In the rows, 128 means zero.
Each path below is one point turned by a fixed rotation once a step. After each direction that follows a path, write how fast that rotation turns it, in deg/step (0 if it stays still).
Each turn is a multiple of 5 degrees from 10 to 175, or 0.
Each row of a path follows its step; steps can be skipped.

step 0: [128 132 121 132 122 125 121 128 127 128 140 124 124 129 129 135 119 138
 134 127 130 129 134 123 131 124 135 124 127 135 129 129 129 137 128 125
 133 127 130 122 133 136 130 121 132 122 125 133 120 128 129 130 123 130
 129 122 131 126 130 135 125 133 129 147 116 129 123 129 123 128 120 117
 132 133 136 130 123 119 123 138 125 139 133 124 120 132 131 133]
step 15: [130 134 129 127 133 129 130 128 133 115 139 133 122 125 137 137 125 132
 127 128 132 123 127 127 137 117 124 127 131 122 136 127 129 130 131 125
 130 139 124 118 130 134 128 125 131 133 121 132 132 133 129 129 111 128
 131 119 133 132 137 125 127 134 120 123 124 138 130 138 130 136 123 139
 129 136 132 124 129 131 122 126 129 131 132 130 121 120 123 122]
step 23: [129 130 129 123 122 121 125 122 125 132 134 117 128 126 123 123 120 136
 132 134 131 122 128 128 133 144 135 129 123 128 128 135 115 124 136 126
 126 137 130 132 129 130 131 129 125 131 132 127 124 130 123 131 122 122
 123 126 116 121 127 127 129 126 135 144 138 126 128 116 118 128 120 125
 134 129 128 122 115 131 129 129 129 127 125 129 126 131 126 123]
step 26: [123 144 129 135 126 129 124 126 135 121 136 137 127 124 144 121 125 133
 119 132 132 135 132 120 126 129 126 126 124 134 128 129 120 132 129 128
 128 124 128 129 137 131 121 123 134 127 122 131 123 135 134 121 130 126
 138 134 129 125 114 123 138 129 127 124 129 139 131 132 132 126 129 136
 130 132 124 125 132 127 122 134 137 131 122 128 125 125 122 127]
step 28: [132 127 125 137 123 131 118 132 125 128 130 125 128 128 129 123 128 140
 122 118 128 131 123 125 127 129 126 136 127 127 136 132 123 119 126 136
 123 122 124 134 131 132 131 136 125 130 137 127 128 137 128 131 117 133
 133 124 119 122 125 128 127 118 135 117 131 140 138 131 129 137 128 128
 133 139 126 128 121 138 128 127 130 122 115 122 123 131 122 122]
step 37: [133 137 126 133 122 131 120 116 126 131 132 133 126 122 137 123 131 131
 110 126 123 131 121 135 132 129 127 129 116 130 134 128 121 123 130 135
 118 133 123 135 130 136 126 131 127 125 130 126 125 127 126 125 136 133
 139 129 135 128 130 122 126 124 123 123 133 128 119 130 126 129 114 127
 135 124 137 127 134 131 125 130 119 131 129 129 128 139 126 125]
step 40: [126 129 125 127 131 119 130 120 123 121 136 123 128 121 116 139 122 141
 127 120 128 131 130 124 131 123 125 127 124 128 138 124 130 135 121 121
 131 141 132 123 130 142 124 124 134 135 129 126 130 123 125 136 117 125
 128 127 125 122 124 129 120 127 129 133 126 132 135 134 135 126 131 127
 128 129 120 131 137 124 120 131 124 133 131 136 119 126 118 130]
step 43: [127 133 125 137 125 131 126 126 133 137 127 131 126 128 133 136 131 133
 130 134 131 131 135 128 127 127 135 134 137 140 127 132 131 123 140 128
 123 129 109 136 130 132 134 127 124 129 135 120 128 131 124 126 130 138
 134 127 126 124 119 121 124 129 126 132 134 128 135 132 110 128 130 121
 133 126 121 127 130 133 137 130 124 129 133 127 134 130 119 135]
step 47: [128 133 129 128 117 133 136 123 125 126 132 133 129 131 131 142 130 130
 130 120 136 126 131 117 130 113 129 137 134 133 133 128 135 127 129 127
 126 124 117 125 135 140 131 128 122 131 123 127 125 127 132 132 133 128
 130 128 126 131 132 129 129 123 120 132 123 131 135 133 133 128 127 124
 132 140 141 123 132 114 123 130 120 136 133 131 127 130 119 132]
[128 126 124 128 130 129 128 129 127 129 128 128 128 128 129 128 129 127
 128 127 127 128 128 127 127 129 127 128 127 127 126 131 126 127 129 129
 128 127 127 126 128 128 128 127 131 128 126 126 128 128 128 130 129 129
 128 126 129 126 129 129 128 127 129 129 131 128 128 125 125 128 128 127
 129 127 128 127 127 128 129 127 129 129 128 128 129 129 128 127]  160
[128 128 128 129 129 130 128 127 128 127 130 129 128 127 127 127 127 128
 129 130 130 130 127 128 129 127 127 127 128 128 126 129 126 126 128 128
 127 129 128 129 125 127 126 128 129 129 128 129 127 129 129 126 127 129
 129 128 126 128 130 127 128 127 128 126 128 127 127 129 129 129 127 127
 128 127 127 129 128 126 129 127 129 128 125 128 128 132 128 129]  160
[128 127 129 128 129 130 128 129 130 128 128 129 128 127 129 125 128 128
 130 128 130 126 128 129 130 128 129 128 128 128 128 128 128 127 127 128
 129 127 130 123 128 128 129 127 129 127 129 128 127 129 127 129 129 127
 130 126 128 128 126 126 128 128 129 128 128 127 129 127 129 130 128 127
 128 128 129 129 128 129 128 126 128 127 126 128 126 127 129 130]  110
